One turn moves every row onto another: examples first, then more rows asked:
j523: -27 23 -21 20 -17 17 11 2 8 12 26 -9 1 -22 21 -17 -12 1 19 7 -17 -4 22
 -22 5 -12
j909: 7 18 -11 28 -4 5 16 -1 18 1 6 11 7 -9 34 -11 -26 -1 10 -1 -12 -9 14 -21
 14 -21
j127: 17 28 -18 6 -18 -19 0 7 14 -6 3 -40 -11 -4 -19 -1 4 -26 -9 7 -5 10 14
 -22 9 17
j644: 10 1 -10 6 -9 -29 -2 9 14 2 9 -16 -38 3 -5 4 -10 1 -15 7 -31 9 -14 -30
 37 7
j45: -15 -7 0 23 -14 -5 31 -10 0 1 -7 4 -32 -3 -4 13 7 0 44 3 -2 -11 -28 -28
 3 -13
j868: 11 -16 9 8 13 -19 45 -7 0 1 -15 10 8 2 7 -1 12 3 -15 -20 7 -11 -2 8 7 23
j276: 18 17 -15 15 -12 -29 -8 9 4 -6 -2 -27 -20 -11 -13 5 -2 -1 -27 -4 -21 8 7
 -31 22 9
j5: -6 -9 9 0 8 -25 48 -5 3 17 -11 0 3 -11 1 -22 12 -9 4 -18 3 4 4 5 2 43
j874: -16 29 -16 30 -6 6 10 7 5 17 22 -10 -2 -20 25 -26 -21 11 22 -12 -18 0 15
 -16 9 0
j919: -20 15 -16 23 -10 29 14 1 21 4 32 -8 -11 -9 25 -8 -8 -1 21 12 -15 -8 2
 -19 13 -23
j32: -33 -8 2 -1 4 -10 40 0 -7 23 13 -16 -8 -13 -7 -20 22 7 8 -16 -5 3 -2 9 2
 47
j734: -3 -5 -16 -13 -19 -30 4 9 16 6 19 -6 -21 17 -5 6 -18 -11 -11 31 -28 4 0
 -25 29 6
j681: -41 6 5 12 -10 -9 13 26 25 -17 -2 -27 7 6 -3 2 7 9 -33 2 -19 0 -33 -2 9
 37
j803: -14 10 -1 19 -15 -12 34 -5 -2 14 -2 -3 -15 7 -5 -4 -5 -6 62 -2 10 -7 -15
 -12 -9 11
j805: -3 11 -6 23 -21 -19 31 -10 -14 3 -20 7 5 -4 -6 9 0 -5 36 -3 12 -16 7 -19
 -17 -3
j144: -1 8 -3 37 -9 -11 21 -4 -21 -2 -11 1 -16 0 -3 17 2 23 29 -19 4 -20 -18
 -18 -5 -7
j173: -31 -8 -9 9 -27 -15 27 -9 -18 9 -4 17 -10 -7 -5 13 1 6 33 13 -6 -18 0
 -27 -8 -12
j598: -39 4 5 4 -16 -25 17 22 23 -13 -13 -14 22 0 -1 -5 -1 -2 -37 6 -19 2 -13
 -8 5 39
j238: 2 24 -8 28 -1 2 18 1 22 12 10 0 -3 -16 31 -27 -25 -5 26 -8 -14 2 8 -19
 15 -6
j239: -44 -20 -7 -6 -6 3 36 -2 -13 13 20 -12 -5 -12 -10 1 33 12 -8 1 -7 -7 3 4
 1 24
j278: -2 16 -14 31 -3 19 10 3 15 -2 23 3 -5 -1 32 -2 -18 12 8 0 -14 -14 2 -15
 17 -28
j151: -31 5 10 14 -7 -20 16 25 26 -15 -8 -19 11 11 2 -3 -4 7 -31 -4 -16 1 -32
 0 11 43
j21: -26 -29 -1 -6 -1 12 43 -10 5 -3 12 -3 -10 -3 -4 14 37 -1 -12 10 -2 -12
 -11 1 7 5
j527: -29 1 10 6 -10 -15 21 20 40 -20 -13 -17 11 9 1 -1 3 -14 -26 11 -13 3 -31
 -5 10 35
j656: 3 -26 7 7 14 3 43 -7 8 -9 1 3 -10 10 4 14 24 6 -15 -9 4 -14 -21 8 15 8
j641: -43 3 8 3 -15 -15 20 20 36 -13 -8 -24 7 -1 -3 -7 7 -12 -23 10 -20 8 -28
 -9 9 40
j636: -38 2 3 5 -17 -14 15 20 26 -22 -10 -14 21 5 -1 7 6 -3 -40 11 -16 -3 -17
 -7 6 29
j673: 8 27 -20 3 -16 -12 0 16 12 2 27 -43 -14 24 -16 0 -7 -13 3 12 -4 5 3 -4
 12 26
j358: -4 13 -24 -9 -20 -24 -3 17 2 7 31 -20 -7 31 -9 9 -19 1 -10 23 -14 -4 11
 -7 17 16
j928: -29 5 -9 22 -17 -15 23 2 -26 16 10 1 -13 9 -5 7 -8 27 43 -7 -1 -18 -10
 -9 -8 6

j527 goes to -> j151
j5 goes to -> j32
j45 goes to -> j144
And these:
j909 goes to -> j238
j673 goes to -> j358

One turn moves every row onto another: examples first, then more rows asked:
j132: -8 6 7 -5 -1 1 15 -6 -43 -11 19 6 0 -46 -6
j750: 29 6 3 -14 -21 -1 -14 11 -6 0 -25 -11 -25 -22 -9
j499: 21 -5 27 -3 -20 -8 0 10 8 2 -11 -36 -9 -45 -10
j289: -13 -19 26 16 -20 -18 -11 -4 2 1 -2 -28 -10 -36 -11
j356: -9 8 3 -13 -2 -8 -1 -1 -36 -13 22 -4 0 -45 -16
j24: 14 -12 -22 -11 -11 0 -2 23 -19 -7 7 -1 -30 -9 3
j22: -15 -1 25 1 21 12 15 38 -19 16 -6 -46 0 -3 3
j872: 11 -16 -21 -3 -10 4 10 17 -24 -8 8 7 -31 -7 10
j995: 11 13 7 -15 0 8 22 2 -41 -10 15 2 2 -47 -5
j186: 17 1 21 17 8 26 -6 12 -2 -18 12 -28 -11 -44 -28
j625: -20 1 27 -5 20 13 18 36 -24 14 -1 -40 -2 0 9
j406: -3 -5 22 29 9 20 -12 4 -6 -18 20 -22 -14 -39 -27
j25: 26 -10 36 8 -15 6 27 2 -6 8 -16 -24 -11 -44 9
j174: 19 -12 -22 -8 -12 5 7 22 -20 -10 4 2 -32 -11 6
j168: -21 -1 27 1 21 12 15 36 -20 14 -4 -45 -2 -1 2
j778: -23 -2 24 -5 18 7 13 35 -18 13 0 -42 0 1 6
j342: 21 1 28 26 11 37 12 9 -11 -15 14 -21 -13 -43 -17
j921: -6 -4 1 4 -20 -10 -27 -1 -12 -2 -15 -4 -25 -14 -11
j92: 29 -2 11 0 -16 17 17 5 -20 5 -27 4 -25 -20 8
j40: 6 -17 -22 -4 -10 1 -1 19 -23 -10 9 4 -31 -7 5
j140: -15 3 26 -9 20 12 16 38 -20 14 0 -46 -1 -2 8
j429: -5 -12 11 17 -17 4 2 -10 -25 3 -19 11 -29 -11 5
j913: 9 14 6 -21 -3 -2 7 7 -33 -13 15 -7 2 -52 -16
j894: -20 -1 25 0 21 11 14 38 -20 15 -2 -47 0 -1 1
j676: -8 -24 33 26 -16 -1 18 -13 -13 6 -5 -14 -13 -36 9
j48: -20 0 24 -8 18 9 12 36 -18 13 0 -47 0 -1 6
j566: 2 -8 28 33 8 32 7 -1 -15 -18 17 -15 -14 -41 -20
j862: -18 1 24 -2 21 9 13 38 -19 15 -6 -47 -2 -1 0

j995 goes to -> j132
j872 goes to -> j40
j406 goes to -> j186
And these:
j140 goes to -> j625
j25 goes to -> j676
j429 goes to -> j921

One turn moves every row onto another: examples first, then more rows asked:
j717: 29 -9 -21 9 28 25 11 9 -32 15 20 8 3 -25 -10 -16 -3 19 -6 -19 -17 7 27
 13 6 8
j98: 2 -14 -1 23 11 -7 36 6 -13 29 24 7 20 -14 7 7 -11 -4 -7 21 -36 2 7 -4 -6
 -20
j761: -2 9 -34 -7 -12 -2 -1 0 5 8 -24 16 30 3 -11 -2 -29 -16 -11 3 -2 12 14 -2
 -12 29
j109: 14 -3 -15 -2 21 27 17 -9 -29 -2 39 8 29 -20 -15 -5 -9 14 -11 -1 -20 16
 18 7 1 16
j443: 3 -15 -3 -1 32 -19 5 7 -13 -20 -23 -18 -1 -18 31 -16 -10 -37 -7 -8 -16 3
 -4 -15 27 12
j8: 13 2 -12 -2 14 25 19 -9 -49 4 30 -15 13 -8 -7 -11 5 2 -4 4 -2 19 28 7 14
 27
j263: 1 1 -7 7 2 -24 -28 -3 1 -14 9 -7 1 38 13 -1 -11 3 10 3 -18 -5 29 12 7 -5
j674: -3 -33 -12 27 2 -7 32 -7 -40 34 22 -19 -5 6 15 -5 1 -4 -17 11 -39 23 2
 -16 3 11
j88: -9 -31 -17 -6 32 -11 5 1 -5 -14 2 -17 20 -4 29 -15 -22 -45 -16 -12 -26 6
 -11 -19 16 29
j753: -2 -31 1 27 9 -8 33 -2 -25 34 7 -8 -8 -14 12 -1 7 5 1 -2 -41 4 9 2 5 -9
j221: 13 1 -38 -27 1 -18 -12 -10 -16 18 -23 -11 14 8 8 -34 -12 -20 -22 -14 -44
 16 1 7 2 30
j329: 4 2 -19 13 5 -23 -35 6 -1 -5 23 2 8 47 13 -9 -28 -7 -12 9 -22 8 29 -2 -4
 1
j78: -7 -15 -10 10 28 -6 5 16 1 -17 -17 8 12 -18 22 -8 -30 -44 -17 -8 -11 14
 0 -33 11 11
j4: 17 -11 -29 19 6 -27 -32 -1 -8 -12 15 -10 -8 43 19 -11 -21 12 -4 3 -20 5
 19 2 3 13
j154: 14 16 -26 -14 -7 -17 -4 -6 -9 -1 -48 7 4 -13 -1 -14 -11 -2 -8 -8 -20 11
 8 7 2 11
j123: -5 -14 -16 6 -1 -22 -33 -13 0 -15 19 -2 -1 41 10 -2 -17 8 -14 -11 -37 7
 16 1 1 6
j422: 14 -4 -49 -12 -1 -10 -3 0 -11 20 -19 -19 25 17 4 -17 -19 -20 -2 4 1 -2 8
 15 2 48
j842: 2 -32 -26 14 30 -7 9 16 -2 -19 -11 -13 11 -11 23 -2 -29 -31 -3 -2 5 -7
 -9 -16 15 30
j229: 12 -8 -13 4 22 28 8 5 -46 26 25 -4 5 -9 -3 -24 3 -2 -14 -18 -21 30 39 -1
 8 18
j147: 15 -15 -16 29 7 -7 39 2 -30 23 26 -14 14 -3 15 3 -10 0 -5 39 -16 11 2 -8
 2 8

j229 goes to -> j8
j329 goes to -> j263
j147 goes to -> j98
And these:
j221 goes to -> j422
j88 goes to -> j842

One turn moves every row onto another: examples first, then more rows asked:
j731: 24 -9 -12 -2 20 21 -1 -8 -19 3 0 -28 -4 -8 -37
j687: 17 -20 -3 8 5 20 1 40 0 1 -11 24 -13 0 27
j515: -1 8 -2 -2 13 15 14 32 -24 -1 19 -26 13 -25 10
j190: 25 -20 -15 0 19 20 -3 -17 -9 5 -6 -27 -12 -2 -25
j795: 39 7 10 -7 1 19 -2 38 -20 3 8 -21 -13 0 6
j999: -23 -19 -12 3 -5 7 1 -1 16 3 -10 1 -13 -4 25
j884: 9 -9 -11 -3 8 -12 16 16 28 -3 -25 2 -5 11 11
j322: -4 7 -20 -5 23 -4 17 42 -1 -8 -14 2 2 -3 -18
j153: -1 1 -16 10 4 18 5 -14 -13 0 4 18 22 16 15
j196: -4 -6 10 6 6 16 -1 -39 -1 6 7 6 -7 -8 3
j31: 30 -10 -12 -2 20 23 -3 45 -19 9 -3 -17 -21 -6 8
j355: 35 0 12 -4 9 16 -4 25 7 -4 -6 7 -24 30 0
j270: 26 2 24 0 -11 14 2 36 -4 -6 7 22 -8 4 20
j161: 12 -11 -2 7 -1 8 4 -25 -19 -8 15 12 -22 -34 -11
j63: 39 -11 -1 -3 5 19 -4 26 -4 7 -6 -19 -21 5 24
j603: -9 14 10 2 9 20 2 -20 -23 -3 22 5 0 -20 -22
j108: 15 25 11 -15 -6 -13 16 25 8 -14 -1 -3 6 10 -9
j485: 20 -4 -1 -1 3 3 -2 5 17 -5 -16 7 -13 -39 -31
j663: -35 4 -16 -1 9 15 3 33 -16 -5 5 0 -2 -21 -9
j262: -21 -10 -17 11 28 23 0 -20 -16 5 5 9 -7 -22 -10
j980: 23 -9 -9 2 25 19 -2 38 0 1 -15 11 -25 23 -4
j511: 22 -2 1 -1 2 2 -3 3 16 -8 -16 9 -15 -41 -31
j28: 31 -7 -1 -4 10 17 -1 -21 -13 2 3 -31 -7 -2 -29
j584: 9 -17 -10 8 4 9 3 -21 -19 -6 12 11 -25 -37 -10
j570: 2 -8 17 -9 -16 4 -18 8 5 12 -11 9 5 22 -23
j242: 7 -11 -6 6 3 8 4 -18 -22 -7 15 10 -22 -38 -18
j646: -12 18 20 -7 -25 4 1 6 0 -8 18 -6 0 -4 2
j918: 12 -3 5 2 6 19 3 58 -20 -8 3 23 -6 -7 3
j385: 29 10 8 -4 20 20 -2 43 -10 -9 0 11 -19 23 -17
j576: -4 -17 -16 3 15 14 12 17 -4 8 1 -25 4 -17 34
j311: 23 -4 1 -1 3 3 -2 3 19 -7 -16 8 -14 -39 -30
j204: 1 17 -11 8 2 20 6 -9 -21 -4 11 20 26 13 3
j84: -6 5 -25 12 14 21 6 0 -23 0 5 19 26 9 2
j746: -9 -24 -8 -3 3 6 -17 17 7 18 -23 12 0 16 -18
j679: 12 5 11 -4 -6 12 12 7 -1 -1 18 -30 8 -10 31
j730: -9 -2 3 -9 0 8 -18 29 -10 9 -6 9 9 12 -39

j918 goes to -> j687
j795 goes to -> j31
And these:
j515 goes to -> j576
j262 goes to -> j196
j584 goes to -> j161
j884 goes to -> j108
j731 goes to -> j190
j204 goes to -> j84
j570 goes to -> j730
j646 goes to -> j663
j980 goes to -> j355

One turn moves every row onto another: examples first, then more rows asked:
j792: 25 -24 -22 4 -4 -22 8 6 -31 -12 -6 -21 42 -8 -22 -13 24 17 26 -10 6 -15
 -10 11 -13 -5 -9 20 12 -1 -24 -19 29 -15 -7 1 -1 -33 3 -2 8 -15 -36 0
j450: -3 -13 -17 0 0 -13 0 -19 15 4 6 -37 20 -23 -6 19 -20 -13 -12 1 12 9 -20
 27 -16 9 -9 23 -12 -6 13 -17 -8 -5 6 -10 10 -7 8 18 11 36 -4 8
j128: 1 -5 -13 0 -3 -14 -6 -11 23 15 0 -33 14 -13 -19 23 -12 -9 -16 -3 11 7
 -33 14 -10 1 -8 28 1 13 1 -1 9 -24 -11 -21 15 -7 18 25 13 24 -19 15
j559: -8 -14 -37 0 19 7 -2 12 -8 -9 -18 12 16 -12 12 -22 -1 -7 29 31 49 14 -16
 26 4 6 8 34 33 6 -34 23 10 1 -3 25 -16 -8 -6 -8 2 -6 11 24
j914: 3 -12 17 -17 0 -14 17 5 -25 -8 -10 0 23 17 -1 2 31 12 -14 1 0 -20 1 28
 15 10 -12 27 21 -14 -8 11 -26 -11 3 -23 7 -7 14 3 -16 -14 -16 22
j578: -9 -22 -10 1 28 -3 1 -1 0 -11 3 8 -13 4 17 5 -15 -13 24 12 29 2 -9 -7 -5
 -9 -24 34 2 29 -37 20 -17 23 -9 23 -6 -25 -21 -2 -15 -14 3 29
j849: 10 -17 -20 2 1 9 -4 22 -38 17 -18 -19 -27 1 -9 -5 19 13 -26 7 13 10 -14
 28 -13 -18 -4 17 -8 -4 -3 -6 6 -23 6 8 -7 -16 -22 52 -6 -20 -3 28
j23: 11 -38 -14 20 8 -11 21 22 -21 11 6 -12 21 4 -10 -5 24 16 43 -3 12 -8 -51
 6 12 -5 -19 26 9 -13 -35 -23 30 -3 -5 0 -4 -35 -3 1 14 -5 -18 2
j517: 20 -53 -8 13 1 -13 6 14 -3 13 4 -16 37 3 -19 2 19 17 28 3 -1 -12 -38 5
 -6 -14 -21 22 7 -8 -13 -14 23 -10 3 9 -17 -40 -2 -10 3 -17 -26 -8
j248: -26 -25 -22 5 19 10 6 5 -12 -21 -24 29 12 -10 -1 -21 2 0 22 27 46 16 -17
 5 14 3 14 24 28 -3 -20 31 14 -8 -2 18 1 -5 3 -9 1 15 -1 25
j281: -44 17 6 -10 20 -27 5 -2 -13 17 -10 6 2 -20 -4 -18 -5 -8 8 0 17 -24 -7
 18 -14 22 -9 -1 -2 6 -41 20 12 -4 8 24 -26 6 -13 -11 9 1 -1 26
j121: 0 -22 5 -2 -14 -20 1 7 -26 -7 -18 -9 25 25 11 -11 24 18 -23 7 -7 -5 -40
 38 25 5 -9 12 16 -10 -14 4 -37 2 12 -4 5 12 5 0 -16 0 -34 16
j548: -8 -26 1 12 10 -12 9 -11 -30 -23 -15 4 23 16 10 -6 18 9 -26 3 -17 -16
 -26 34 16 13 -9 10 9 -7 10 2 -16 1 25 -1 12 21 2 0 -16 4 -20 22
j508: -28 0 12 0 10 -27 4 2 -30 26 0 8 -14 -27 -11 -7 -9 1 12 4 27 -24 -3 22 4
 7 -1 -6 6 2 -20 26 18 2 22 23 -21 -3 -23 -20 -6 9 -8 20
j970: 20 -28 -7 12 13 -2 -10 30 -47 18 2 -22 -16 -7 -19 8 3 10 -19 -10 19 6
 -11 22 -22 -4 -7 15 -9 -12 -20 0 -19 -16 -4 -16 4 -20 -2 29 -13 -34 -4
 39
j590: 19 -24 -28 0 -22 4 -3 -8 12 2 -7 -30 22 -6 -16 8 -17 1 -12 -19 33 3 -28
 25 -29 20 3 18 -6 9 -6 -7 -2 -7 -14 -18 23 -16 16 15 0 11 -30 20
j266: -9 -10 -12 15 1 -17 -2 3 -9 7 8 6 16 -14 -22 -32 5 -14 8 0 44 10 -15 -1
 -3 22 10 -12 -9 19 -24 -1 -26 28 -7 32 -23 17 -8 5 19 0 1 20
j827: 1 -13 -10 -1 13 -1 -5 6 10 -11 -4 -9 -27 -4 23 -5 -29 -8 23 11 29 -11
 -22 1 -4 -5 -23 23 24 17 -27 14 -24 27 8 8 -15 -17 -29 -4 -5 8 10 30
j400: 0 -2 1 22 9 -5 -6 -4 -10 -8 -1 4 13 -28 -13 -38 1 -8 26 -6 28 8 -34 -20
 0 17 5 -6 -8 4 -31 -3 -19 17 -3 31 -12 14 -22 19 15 9 9 10
j64: -1 -23 -13 13 1 -5 5 37 -50 22 -11 -36 -32 -7 -2 -8 14 5 -15 4 39 2 -24
 17 7 -26 -12 21 -5 10 -10 -4 14 -10 5 -1 3 -18 -18 39 -12 -20 1 25

j792 goes to -> j590
j517 goes to -> j128
j400 goes to -> j827
And these:
j64 goes to -> j548
j281 goes to -> j559

